128 stands for zero in the data rows.
What is the hidden score of each row? Scores go from 0 to 40, and 20 is about the middle. The score is a weighted sum of the row's numbers plus the product of two more (or one squared), each taken from its middle value.
[106 180 140 150 123 136 112 137 135 116 119 131  91 173 148 121 162  82
 105 159 125  90  99 118] >> 18
[132 136 137  95 138 106 123 118  95 139 134 139 154 153 110 133 123 142
 112 132 166 139 166 159] >> 21
[134 149 135 134 152 139 124 102 103  94 128 124 186 166 143 113 112 119
 120 116 106  96 117 147] >> 25
[149 116  88 127 133 108 106 146 146 119 133 161 157  96 158 128  91 156
 124  88  97 114 130 149] >> 22
[157 132 129 125 121 110 150  92 101 129 126 104 145 132 102 150 106 115
 126 115 148 142 117 104] >> 15
[158 119 124 137 119 148 131 122 122 101  91  98 157 130 136 156 100 124
 119 105 111 121 123 144] >> 22
[159 147 114 119 148  98  68 134 129 148  79 134 127 125 128 133 113 134
 120 144 117 129  79 166] >> 37
[119  85 140 117 133 121  91 167 176 160 156 121 118 105 135 128 166 167
 131 112 102  94 120 119] >> 32
[147  82  84 152  82 138 133 152 117 131 120 147 149 125  99 178 117 150
 146 129 169 146 146 142] >> 31
[139 114  99 114 124 128 158 120 108  96 142 137 122 144 117 142 133 146
 144 122 125 138 142 134] >> 15
[140 106  79 140  90 129 127 134 150  96 137 135 135 130 164 153 116 157
 150  98 130 122 143 161] >> 20
[162 130 142 190 123 155  92 115 116 121  90 128 154  81 145 109  80 109
 150 128 135 136 109 104] >> 25
[110 100 149 112 147 135 153 123 129 129 167 139  92 105 116 140 144 134
 157 112 125 135 138 132] >> 14
[101 136 151 162  99 179 106 104 143 139 181 144 143 109 132 131 111 121
 117 133 142 120 133 135] >> 19
[163 121  88 140 118 122 111 146 163 142 132 118 110 128 130 138 121 152
 126 105 121 131 133 131] >> 20
[117 144  88 107 133 104 104 134 153 153 109 181 101 124 112  84 116 155
 112 139 129  98 146 150] >> 13
[ 89 171 113 150  99 138 130 146 131 107 148 129  97 170 148 126 169  90
 132 151 121  93 110 116] >> 12
[163 106 109 143  83 131 135 163 176 135 140 116 133 137 131 152 123 139
 151 107 140 167 123 131] >> 34
[131 152  82 165 107 170 112 107 138  93  96 111 120 154 138 118 125 113
  97 132 130  63 106 154] >> 16
[148 158 169 140 123 128 135  91 106 110 119  77 189 196 122 145 127  82
  98 119 127 137 107 100] >> 18
[114  89 115  88 130 121 151 119 162 175 142 133 123 122 133 122 138 111
 152 144 141 147 132 144] >> 12
[122 135 121 100 171 106 113 131  96 115 138 152 144 117 107 122 108 176
  83 129 128 152 121 128] >> 20
[173  97 104 134  87 123 127 169 150 125 134 138 124 127 128 164 134 151
 149 118 129 139 133 151] >> 25
[122 106 157 162  98 152 136 140 121 138 128  93 101 102 136 129 118 126
 151  89 147 130 133 131] >> 16
[ 67 134 124  91 122 103 101 134 135 139 138 152  87 133  92  99 169 174
 104 187  90  95 153 108] >> 22
[144 118  98 153 126 135 150 133 182 124 129 107 124 154 112 114 108 123
 125 160 116 158 118 124] >> 17
[146 107 157 120 137  98  99 105 108 131  93 128 107 129 110 132 157 109
 120 129 110 146 111 130] >> 31
[145 136 170 121 113 117 118 116 131 142  97 117 122 136 120 127 158 114
 123 128 132 172 113 123] >> 20
[126 101 122 131 120 119 135 131 155 154 117 120 135 116 112 112 165 129
 139 150 145 117 112 126] >> 18
[148  96 117 146  87 138 148 158 122 102 128 130 159 132 121 160 111 146
 162 144 160 153 137 168] >> 19
[157 134  97 119 119 104 115 135 114 112 102 144 117 121 142 116  90 143
 127  71 155 134 123 149] >> 14
[117 126 136 125 138 158 149 103 135 133 125 129 126 110 127 143 138 127
 150  96 105 128 121 140] >> 12
[138  95 142 162  92 165 137 132 124 111 100 104 112 109 119 142 122 131
 135 106 158 131 143 139] >> 24
[ 93 159  98 146 100 132 153 100 135 135 118 120 102 158 101 125 135 140
  96 140 127 100 132 137] >> 8
[ 96 125 147  83 138 126 145 113 122 122 170 134 126 117 161 137 136 121
 139 122 126 126 117 133] >> 16
[149 102  96 135 103 128 105 137 176 140 134  95 124 129 166 134 115 155
 133  85 110 140 131 143] >> 21
[150 112 152 104 156  89  88 131 145 140  88 149 102 115 125 124 160 144
 157 115 106 148 147 141] >> 25
[125 162  98 120 123 111 110 141 136 152 116 173 123 134 110  77  89 173
  73 129 163 126 143 163] >> 12
[106 135 152 104 127 114 133 109 123 116 169 135 144 105 161 135 121 133
 121 114 113 112 118 124] >> 18
[121 140  91 120 130 133 149 137 126 142 141 114 142 174 109 116 120 114
 103 160 140 119 139 142] >> 13
[120 108 122 165  99 134 151 119 123 126 129 126 110 105 147 114 127  96
 120 115 101  90 147 119] >> 18
[141 180 142 136 165 176 113 105 109  68  95 118 173 164 165 129 115 107
 150 109 100 126 110 116] >> 22
[118 176 136 179 167 173 109 102 145  71 115  95 157 177 163 111 122  92
 119 148 110  54  80 132] >> 30
[140 136 128 115 135 122 105 129 143 130 143 136 121 184 136 109 104 133
 146 112 114 150 157  98] >> 18
[131 126 122 124 143 128 139 157 160 124 146 108 124 159 118 138 140 126
 142 166 113 129 155 108] >> 19
[140 153 114 136 109  98 116 155 146 150 119 175 110 141 104  78  61 140
 114 126 170 128 150 146] >> 14
[ 99 145 185 113 133  87 155 102 115 123 164 116 168  89 154 130 141 131
 101 124  95 107 144 109] >> 23
[154 120  98 118 123 118 131 127 148  95 122 159 133 113 141 140  94 143
 149  77 139 107 107 128] >> 39
[114 121 137 130 125 130 146  88 117 142  92  95 142 134  99 149 163  74
 120 166 142 145 139 101] >> 21
[117 127 146 114 141 153 116 107 119 133 142 140 120 106 134 135 116 131
 134 105 119 148 124 108] >> 19
[119 109 158 153 120 126 137 129 140 133 133 130 116 109 149 117 141  98
 115 110 127 114 130 133] >> 18
[124 113  79 123 105 124 110 132 178 103 135 149 126 137 156 137 104 157
 137 101 120 112 114 165] >> 25
[113 155 119 106 162 110 108 121  99 141 156 146 150 118 101 123 108 173
  79 149 120 118 117 167] >> 29
[119 108 141 161 121 166 136 130 128 114 113 127 100  90 115 137 118 127
 146  91 123 139 144 156] >> 16
[123 142 139 148  93 182 115  97 122 142 151 156 144 121 135 108 107 111
 109 140 141 119 131 143] >> 16
[123 104 157 128 117 115 115 110 147 135 126 133  76 105 137 153 141 129
 112 115 142 156 163 127] >> 20
[136 139 120 136 104 138 127 140 135 158 102 168 114 125  66  92 135 130
 129 146 186 146 130 137] >> 16
[129 115 121 131 172  92 108 125 127 140  94 141 136 117 119 119 152 151
 127 147 116 123 122 145] >> 32
[139 105 148 115 154  84 106 123 125 130 103 167 109 118 134 123 141 149
 121 100 119 143 156 131] >> 18
[116 136 151 131 194  96 114 148 111 107 185 103 146 166 181 110 128 142
 153  95  81 100 114 127] >> 39
[167 106  87  84 131 127 149 137 109 151 154 134 123 110 141 107  92 144
 153 131 153 147 190 119] >> 17
[106 114 127  99 129 144 161 106 117 143 152 120 124 113 139 145 141 130
 158  87 106 136 125 129] >> 10
[127 134 109 114 118 117 100 115 147 182 142 141 146 145 110 127  80 176
  94 134 141 125 139 176] >> 10
[100 104 122 107 133 128 153 118 161 156 154 108 106 103 132 132 139 112
 166 106 127 138 115 136] >> 10
[140 159 135  72 174 114 151  91  71 110 132 133 168 132 165 151 115 128
 144  98  81 162 116 110] >> 23
[171  99  76 152  89 128 119 156 115 133  78  93 129 147  90 180 105 110
 125 122 148 139 134 136] >> 22
[120 119 145  95 120 109 145 138 104 154 166 118 134 122  99 148 137 128
 125 187 133 149 147 116] >> 26
[136 118 126 122 106 104  97 144 161 191  90 118 110 110  88 103 151 146
 142 157 180 153 113 149] >> 18
[137 167 161 105 170 138 145 101  76  80 146 146 146 118 147 129 122 115
 146  95 110 157 119 110] >> 23
[146 139 179 140 112 121 122 102 117 140 108  78 158 155 126 144 135  87
 131 140 158 174 108  84] >> 21
[112 145 117 119 114 106 108 135 149 162 142 136 119 133  94 122 104 157
  75 115 136 121 131 171] >> 11
[133 166 114 148 152 165 110  99 143  84 100 107 141 147 144 123 126  95
 111 124 110  89  86 128] >> 19
[122 158 121 114 144  90  99 154  92 136 122 179 128  80 139 128  99 187
  80 112 117 146 127 162] >> 19
[132 114 165 145 148 130 128 138 126 151 136 142 109 135 117  82 132  95
 151 125 159 137 146 129] >> 20
[115 114 146 138 120 171 164 149 121  95 176  91 132 107 139 168 137 124
 120 112 126 110 116 146] >> 20
[107 132 109 122 130  96 117 156 158 151 137 181  96 138 117  64 166 170
 105 174 126  96 148 140] >> 16
[135 158 122 183 125 179 134 129 122  69  98  99 159 153 142 157 121 125
 122 124 132 110 104 145] >> 18
[109 133 129 146  95 173 161 107 138 123 184 109 122  95 143 161 149  99
 110 112 122 115 107 131] >> 16
[158 104 162 105 157  96  93 117  80 128 102 174 122 109 100 136 139 150
 132  94  98 153 145 117] >> 23
[160 149 155 138 109 123 114 102 119 136 113  81 179 151 135 127 108  86
 112 125 134 151  87 120] >> 23
[136 129 113 121 127 102 105 135 106 149 110 155 117 108  78 112 135 148
 123 153 165 139 130 150] >> 22
[122  93 117 123 116 107 147 120 165 155  95 102 166 120 117  92 177 116
 138 175 165 128 121 110] >> 22
[104 153 146 132 176 116 119 141 109  72 173 101 135 162 157 143 155 104
 147 117  78  70 115 115] >> 32
[103 132  79 136 124 112 109 110 151 143 106 182  98 134 110 111  86 144
  95 133 126  89 122 146] >> 17
[152 141 143  99 175 107 118 129  91 101  97 179 136 113 127 120  82 162
  80  95 124 169 105 113] >> 24
[120 128 124 136 113 144 156 147 177 108 125 123  93 122 143  99 168 119
 162 137 152 133 134  76] >> 35
[104 114 178 168 122  98 121 117 151 136 131 118 117 111 167 121 152  95
 115 136 107 101 100 117] >> 23
[134 153 134  97 151 128 111 113 104 103 129 146 149 129 168 155 130 149
 166  75  92 160 127  98] >> 16
[126 196 146 165 148 162 107 119 126  89 122 104 146 168 172 144 131 105
 116 123 111  88  87 117] >> 19
[136 120 134 148 105 148 104 139 127 148  83 113 119 144 115 147 107  95
 123 106 147 131 144 129] >> 20
[130 115 134 130 129 150 139 123 127 117  76 123 158 117 138 162  93 140
 129  99 133 130 142 161] >> 18
[151 143 116 111 173 114  82 123 119 121  92 160 163 104 141 115  88 157
 100 102 101 144  85 128] >> 21
[127  97 144 167  85 151 127 122 140 132 154 122  74 116 120 155 128 111
 112  97 163 140 136 131] >> 24
[117 133 110 113 120 110 117 123 140 164 138 124 159 162 100 115  72 163
  90 130 165 130 167 162] >> 11
[137 155 122 143 137 181 142  96 119  73  95 105 149 138 141 158 128 139
 125 100 113 121 134 132] >> 18
[112  95 154 134 128 164 142 141 136 163 146 123  87  93 129 134 134 116
 136 110 138 165 116 101] >> 21
[158 104 125 132 149 113 100 127 122 167 103 144 115 112  96 120 152 150
 145 148 127 138  90 137] >> 25
[120 122 149 132 100 149 149  86 141 153 118  85 124 115 104 145 147  87
 134 162 168 162 121 116] >> 18
[140 113 127 117 125 146 161 163 107  90 165 122 145 115 162 166 112 152
 135 125 111 131 141 159] >> 23
[ 98 119 116 143 125 195 152 176 149 140 110  91 100 103 134 125 140 103
 117 146 164 119 122  93] >> 30
[145  85  86 144  76 128 130 168 143 115 125 139 150 130 116 157 124 166
 141 137 168 158 158 148] >> 35
[130 131 148 134 100 189 133 152 102 117 151 103 134 127 142 145 115 139
 126 142 140 129 115 119] >> 23
[134 126 123 120 134 121 146 103  88 138 127 129 146 122 113 124 124 118
 108 158 125 137 130 100] >> 21
[125 136 180 111 141 106 156 136 104 116 145 121 158 112 132 120 142 126
 156 129 115 125 163 101] >> 24
[116 131 119 120 123 119 135 125 151 167 129 123 135 127 113  99 149 123
 120 157 135 124 116 140] >> 16
[125 160 129 148 116 130 117 131 126 129 121 107 125 177 119 135 165  89
  98 147 125 107 105 116] >> 16
[132 156 138 174 155 140 111  94 118  75 120 109 168 140 164 109 132 109
 145 145 103  86  82 116] >> 37
[146 123 118 123 112 132 106 120 145 128 127 139 123 163 135  84  89 112
 151 109 115 125 145  94] >> 28
[112 145 139 104 149 135 159  96  87  74 132 131 140 125 123 154 118 129
 124  95  97 150 119 119] >> 16
[115 128 137 122 149 161 142 105 116  99 137 128 115  94 137 136 118 109
 136  76 116 148 130 118] >> 17
[134 121 150 125 161 104 121 140 130 133 118 127 114 128 119 117 157 139
 140 124  93  93 155 109] >> 21
[141 150 128 142 131 125 103 142 144 129 126 148  99 148 141 104 197  78
 121 131 127 112 122 131] >> 20
[102 163 104 146 127 127 139 123 105 130 130 124 156 180 100 144 132  87
  73 149 134 102 119 118] >> 10
[116 147 102 119 165 127 105 136 135 152 159 136 145 151  88 126 100 179
  73 145 156 134 148 156] >> 11
[ 98 144 149 121 128 108 155 107 111 113 133 115 173 168 122 126 126  91
  96 167 131 105 137 116] >> 20
[117 121 125 122 133 147 173 152 150 101 185 111 119 148 118 181 145 135
 138 142 105  99 161 127] >> 18
[132 147 134  94 156 109  93 127  93 126 109 167 146  99 116 118  97 178
  85 103 104 171  84 135] >> 20
[142 141 141 149 111 171 128 116 121 105  91 116 154 132 123 146 117 119
 131 112 131 126 126 130] >> 21
[124 154 109  94 163 108 108 127 125 135 148 176 113 118 114  87  95 178
 121 161 134 133 170 152] >> 22
[129 139 147 138 144 100 102 150 145 135 101 135  90 128 153 114 146 132
 153 103  98  97 138 141] >> 20
[126 145 133 111 153 123 116  84 102 130 138 172 117  90 141 146 128 140
 111 101 109 159 148 129] >> 15
[119 116  93 115 105 130 145  59 147 148 111 115 100 109 139 134 168 106
 123 138 112 103 123 118] >> 15
[141 122 119  84 143 101 141 144  99 146 146 166 138 115  91  94 118 149
 127 187 128 150 175 124] >> 27
[106 125 150 138 143 158 132 109 123 122 144 127 123 102 135 130 128 113
 151 106 123 151 123 116] >> 15
[134  81 133  98 137 135 146 135 163 167 158 133 119 108 124 112 143 112
 167 131 142 137 110 130] >> 16
[144  87 136 149  91 110 130 166 160 137 148 121 118 119 132 132 152 151
 167 120 154 141 153 100] >> 35
[136 137 138 158 101 154 128 122 121 126 111 104 134 123 174 124 135 118
 141 103 136 141 118 117] >> 16
[110 166 127 125 143 100 110 138  95 128 126 156 122 106 109 119 111 170
  63 141 118 120 120 168] >> 27
[131 144 135 138 124 159 116 112 135 111  84  92 149 154 152 120 101 117
 125 116 110 102 118 135] >> 19
[161 105 116 129  91 137 141 158 143 129 137 136 151 137 102 163 127 123
 165 144 152 137 144 132] >> 27
[139 122 144 118 173  82 114 128  85 104 175 132 138 143 157 127 126 127
 170  84  75 112 122 129] >> 35
[108 126 139  93 162 119 171  84 114 125 146 112 145  98 163 149 141 114
 134 114 105 155 117 105] >> 18
[115 150 132 112 175 112 106 120  86 121 151 150 135 118 105 112 109 187
  71 145 124 129 122 135] >> 25
[105 122 135 128 162 111 145 146 158 129 137 128 116 128 135 117 129 124
 129 128  89  86 138 122] >> 16
[135 131 133 119 144 121 150 118 100 124 109 135 141 106 135 145 103 170
 105 101 127 152 124 135] >> 16
[153 127 154 157 114 162  93 117 130 117 114 140 161 119 132  80  77 106
 142 116 154 143 131 103] >> 29
[125 104 113 106 140 113  99 152 133 189 105 121 109 117  71 134 136 137
 147 151 132 184  97 139] >> 18
